First come named turns, each shown by rows before and after it. For each pair of rows after them, which turns, in which order, take the first row to the second? The first pair is done for you.
turn ninap:
[-1.89  0.68  0.41  1.22 -2.62  0.59 -0.28 -1.18  0.54  0.38  0.62] |-> [-1.47  1.03  0.63  1.47 -2.60  0.68 -0.40 -0.97  0.27  0.35  0.51]
[ 0.51 -0.14 -1.38 -2.28  1.66 -0.95  0.87  0.84  0.24 -0.15 -1.33] |-> [ 1.06  0.13 -1.81 -1.56  1.59 -0.44  0.09  1.31  0.09  0.94 -1.03]
[ 4.45  1.79 -0.42 -2.91 -0.48  1.29 -2.14  1.14 -2.34 -3.72 -0.37] |-> [ 0.16 -2.12 -1.93 -5.25 -0.01 -0.54  1.57 -1.49  0.63 -4.22  0.26]
turn Mida:
[ 2.22  0.21 -0.50 -0.85 -1.88  1.08 -3.03  1.00 -0.77 -0.16  0.29] |-> [ 2.03  0.75 -0.11  0.40 -0.26  1.21 -3.22  1.60 -1.08  1.41  0.12]
[-0.65 -0.62 -3.29  1.21  2.08  0.45  0.11  1.83  1.62  4.69  1.93] |-> [ 1.10 -1.97 -4.50 -3.67 -2.19  0.27  0.96 -0.04  0.86 -1.07  1.17]
[-0.28  1.36  1.69 -1.05  0.89  0.31  0.61  0.66 -1.17 -1.45 -0.25] |-> [-1.95  0.50  1.77  1.00 -0.22  0.63  0.27  0.69  0.48  0.49  0.65]
turn Fol:
[ 2.02 -1.00 -3.43 -1.06 -0.77  0.28  0.00  2.22  0.28  1.05  0.83] |-> [ 0.36 -1.73 -2.84  0.42 -2.05  0.28  0.08  1.67  1.39  1.41  1.37]
[-0.91  1.73 -1.62  0.03  0.10  1.69 -1.93  1.08  0.21 -1.65  1.10] |-> [-1.00  1.76 -1.68  0.10  0.12  1.83 -1.76  1.13  0.33 -1.47  1.24]
[-2.99 -1.11  1.25  0.35 -3.54 -0.37  1.89 -1.64  1.70 -2.45  0.59] |-> [-0.35  0.34  1.35 -1.98 -1.94 -0.61  1.96 -1.32 -0.78 -4.65 -0.84]
Now pairs of rows:
Each pair is two turns apart.
[ 2.35  0.76 -1.99 -2.39  3.12  0.01  0.11 -0.03 -1.94 -0.55 -0.66] |-> [-2.33 -0.24  1.29  2.63 -2.94  0.88 -0.74 -0.85  1.51  0.15  1.85]
Mida then Fol
[-2.97 -3.09 -1.74 -4.38  0.27 -1.43  3.79 -2.60  0.25 -1.58  1.67] |-> [ 2.49 -1.38 -5.82 -3.21 -1.56  1.47 -1.25  0.56 -1.34  0.85  2.58]
ninap then Mida
[-0.94  0.34  0.67  2.50  1.89  1.16 -0.90  0.11  0.35  0.34 -1.70] |-> [ 0.54 -0.88 -0.71 -0.55 -0.64  1.15 -0.61 -0.83  0.09 -3.00 -1.92]
Mida then Fol
[ 0.97 -0.04 -2.10  1.83 -0.25  1.47 -2.25  0.66 -0.21  3.09  1.86] |-> [ 3.19  1.85 -0.36 -0.79  1.97  0.76 -1.20  0.51 -3.15 -0.41 -0.30]
ninap then Fol
[ 1.52 -0.44 -0.09 -0.46  1.14 -1.13 -0.19  1.44  1.83  0.31  0.42] |-> [ 0.80 -1.00  0.44  0.03 -0.65 -1.12 -0.23  1.03  2.44 -0.31  0.82]
Mida then Fol
[-0.82  0.72 -0.47  3.23  0.85  0.57 -0.54  2.13  0.90  4.05  0.76] |-> [ 1.51  1.95 -0.38  0.95  3.61  0.14 -0.06  2.42 -1.64  2.25 -0.99]
Mida then Mida
[-0.70  1.39  1.97  3.21  1.41 -0.61 -0.88  0.60  0.36  1.17  0.03] |-> [-2.29 -0.15  1.24  2.44  1.45 -1.47  0.88 -0.76  1.57  1.03  0.28]
ninap then ninap
[-0.74  3.17  2.64  3.20 -1.08  0.47 -1.62  1.91 -0.60  0.34 -0.38] |-> [-4.01 -0.68 -0.47  2.26 -0.30 -0.49  0.54  0.28  2.86  2.21  0.89]
ninap then ninap
[ 1.56  0.07 -1.80  2.09 -1.91  1.85 -2.69  1.27  0.01  0.87  1.30] |-> [ 1.13 -0.42 -0.39 -2.26 -1.03  0.10  0.37 -0.81 -1.03 -4.13 -0.71]
Mida then ninap
[-1.42  0.20  1.56  2.68  1.45  0.14 -0.65  0.63  0.21  2.37 -0.04] |-> [-0.64 -0.12  2.37 -0.40 -2.31  0.04 -0.21 -0.71 -0.48 -2.97 -0.89]
Fol then Mida
[ 0.68  2.27  1.71  2.13  0.38  0.92 -1.05  1.47 -1.74  1.60 -2.54] |-> [-1.56 -0.87  0.76  0.56 -4.65  0.54 -0.33 -0.76  0.87 -0.92 -1.26]
Mida then ninap
[-1.37  1.28  0.13  1.69 -4.02  2.71 -1.70  0.04  1.63 -0.72  1.42] |-> [ 1.12  4.03  1.30  1.63  0.70  2.55 -1.99  1.64 -1.47 -0.31 -0.33]
Fol then Mida
[ 0.90 -1.41 -3.64 -1.90  1.96  0.13 -0.05  0.69  0.02  2.00  0.09] |-> [-0.33 -0.63 -1.31  2.18 -1.87  1.04 -1.90  1.35  1.07  2.67  1.50]
ninap then Mida
[ 0.86 -0.60 -1.31 -1.24  0.68 -0.03  0.75 -0.60  0.10 -0.23 -1.02] |-> [-1.33 -0.43  0.06  1.38 -0.46  0.25  0.64 -0.62  1.39  1.17 -0.26]
Mida then Fol
[ 0.00 -0.34 -1.34 -0.91 -1.70  0.09  0.00 -1.23  0.28 -0.88  1.36] |-> [-0.73 -0.31 -0.89  0.69 -1.52  0.31 -0.18 -0.91  0.92  0.60  2.08]
Mida then Mida
[ 1.25 -0.52 -1.23  1.12 -1.36  0.97 -1.30  0.67  0.47  1.39  0.91] |-> [ 1.87 -0.76 -2.31 -0.42 -0.63  0.96 -0.93  0.60  0.18  1.11  0.50]
Mida then Fol
[-0.83 -2.18 -2.95 -1.18 -1.85  1.23 -1.36 -0.72  1.87  1.85  2.08] |-> [-0.39 -0.08  1.87 -2.87 -2.43  0.19 -0.04 -1.56 -0.49 -3.81 -0.06]
ninap then ninap
[-0.07 -1.01 -0.58 -1.29 -4.42 -0.03 -0.53 -1.70  0.62 -1.91  0.35] |-> [ 2.44 -1.02 -3.26 -3.14 -1.30 -0.08 -0.60 -1.03 -0.50 -0.94 -0.32]
Fol then Fol
[ 0.08  0.70 -1.25  0.52  2.14 -0.17  0.54  0.67  0.38  1.65 -0.53] |-> [ 0.03 -0.38 -1.01 -1.75 -1.30 -0.23  0.99 -0.75  0.47 -1.95 -0.68]
Fol then Mida
[-0.52 -0.87 -0.84 -0.08  0.99 -0.94  1.08 -0.06  0.02 -0.09 -0.86] |-> [ 0.05 -1.10 -1.46  0.28 -1.20 -0.29  0.02  0.09  0.23  0.18 -0.11]
ninap then Mida
[ 0.88  1.56  1.02 -1.55  3.47 -1.81  1.05  0.76 -2.54 -1.83 -1.99] |-> [-2.96 -2.63 -2.13 -0.42  1.14 -1.88  1.97 -0.53  1.99  1.22  0.56]
ninap then Mida
[-1.04  1.93  3.54  1.30  3.11 -0.89  1.07  1.04 -1.85  0.39 -1.94] |-> [-3.66 -2.34  0.82 -1.30 -1.00 -1.44  2.81 -1.64  1.28 -1.47 -0.52]
ninap then Mida
[-1.23  0.67  0.47  3.43 -0.78  0.81 -1.19  0.94  0.80  2.60  1.17] |-> [-0.19 -2.05 -2.65 -2.17 -2.36  0.38  0.56 -1.11  0.86 -1.30  0.57]
Mida then ninap
[-0.05 -0.56 -0.79 -0.46  3.92 -1.38  2.23  0.12 -0.34 -0.21 -0.41] |-> [-2.13 -1.56  0.93  0.90 -1.20 -1.13  2.10 -0.93  1.45 -1.85  0.71]
Mida then Fol
[ 2.08 -1.31 -2.43  1.58  1.36 -0.43 -1.10  1.14 -0.31  0.91 -1.45] |-> [ 2.05 -2.28 -2.29 -0.40 -0.95 -0.80 -0.66  0.31 -0.31 -1.81 -1.66]
Fol then Mida
[-2.18 -1.81 -1.41 -1.91  2.26 -1.15  2.38 -1.20  1.19  0.62 -0.20] |-> [-2.03 -0.91 -0.06 -2.28  2.58 -1.47  2.73 -1.30  0.23 -0.52 -1.04]
Fol then Mida
[ 1.29  1.12  0.18 -0.05 -3.16  0.12  0.30 -1.50 -0.52 -1.11  0.95] |-> [ 0.36  1.08  0.57  1.43 -3.19  0.23 -0.05 -1.07  0.42  0.58  1.35]
Mida then Mida
[ 0.64 -2.43 -0.53 -2.38  0.13 -0.20  3.01 -2.08  1.53 -1.09 -1.03] |-> [ 3.32 -1.76 -3.26 -1.26 -0.22  1.42  0.27 -0.38  1.04  1.47 -0.25]
ninap then Mida
[ 3.52 -0.27 -2.67 -2.24  0.62  0.65 -1.75  0.27 -1.75  0.61 -0.38] |-> [-0.60 -0.14 -0.05  2.61  1.56  0.24 -1.27  0.48  0.66  4.33  0.81]
ninap then Mida
[-0.09 -0.93  2.60  0.25  0.08 -1.01  1.87 -2.06 -0.28 -2.90 -0.86] |-> [ 0.01  0.13  3.03  1.35  2.53 -1.10  1.69 -1.32 -0.85 -1.20 -1.06]
Mida then Fol
[-0.71  1.85  4.25  3.76 -0.19 -0.15 -0.15  0.74 -1.10 -0.21 -0.30] |-> [-1.29  0.33  3.15  2.98 -3.79  0.07 -0.54 -0.06  0.18 -0.95  0.62]
Fol then Mida
[ 0.46 -0.87 -3.45 -1.21  1.01  0.76  0.56 -0.14  0.45 -0.03 -1.04] |-> [-2.21 -1.27 -1.42  0.89 -1.82  0.69  0.57 -0.81  2.03 -0.33 -0.19]
Fol then Fol
[-0.72 -0.24  1.12  0.04 -2.08  0.06  0.17 -0.75 -0.03 -1.08 -0.52] |-> [ 0.25  0.29  0.05  1.24 -1.90  0.99 -1.10  0.39 -0.19  0.65  0.03]
ninap then ninap
[ 0.54 -1.43 -2.36 -0.50 -2.89  0.58 -0.83 -0.25  0.17  0.66  0.20] |-> [ 1.37  0.21 -0.29 -2.40  1.28 -0.71  0.61 -0.44 -2.15 -0.98 -1.63]
Mida then ninap
[ 0.74 -1.00 -0.03  0.26 -1.21  0.70 -0.54  0.38  0.08  0.08  0.17] |-> [ 0.29 -0.84 -0.04  0.80 -0.69  0.63 -0.66  0.70  0.09  0.89  0.29]
Mida then Mida
[-2.92  0.40 -2.49 -2.23  0.99  0.78 -0.27 -2.64  2.12  0.61 -0.74] |-> [-3.30  0.98 -0.41 -2.41 -0.82  0.75 -0.08 -3.21  1.75 -1.67 -1.17]
Fol then Fol
[-3.09 -1.46  0.94 -0.24  0.35 -1.19  1.93 -0.97  1.10  1.44 -0.22] |-> [-1.27 -0.18  2.01 -2.11  0.17 -1.38  1.89 -0.90 -1.03 -1.36 -1.41]
Fol then Fol
[ 1.74  1.94  1.37  0.39 -2.22  1.24 -1.87  0.75 -2.40 -2.08 -0.71] |-> [ 1.64  2.52  1.34  2.23 -0.56  1.46 -2.23  1.57 -2.26  0.04 -0.52]
Mida then Fol
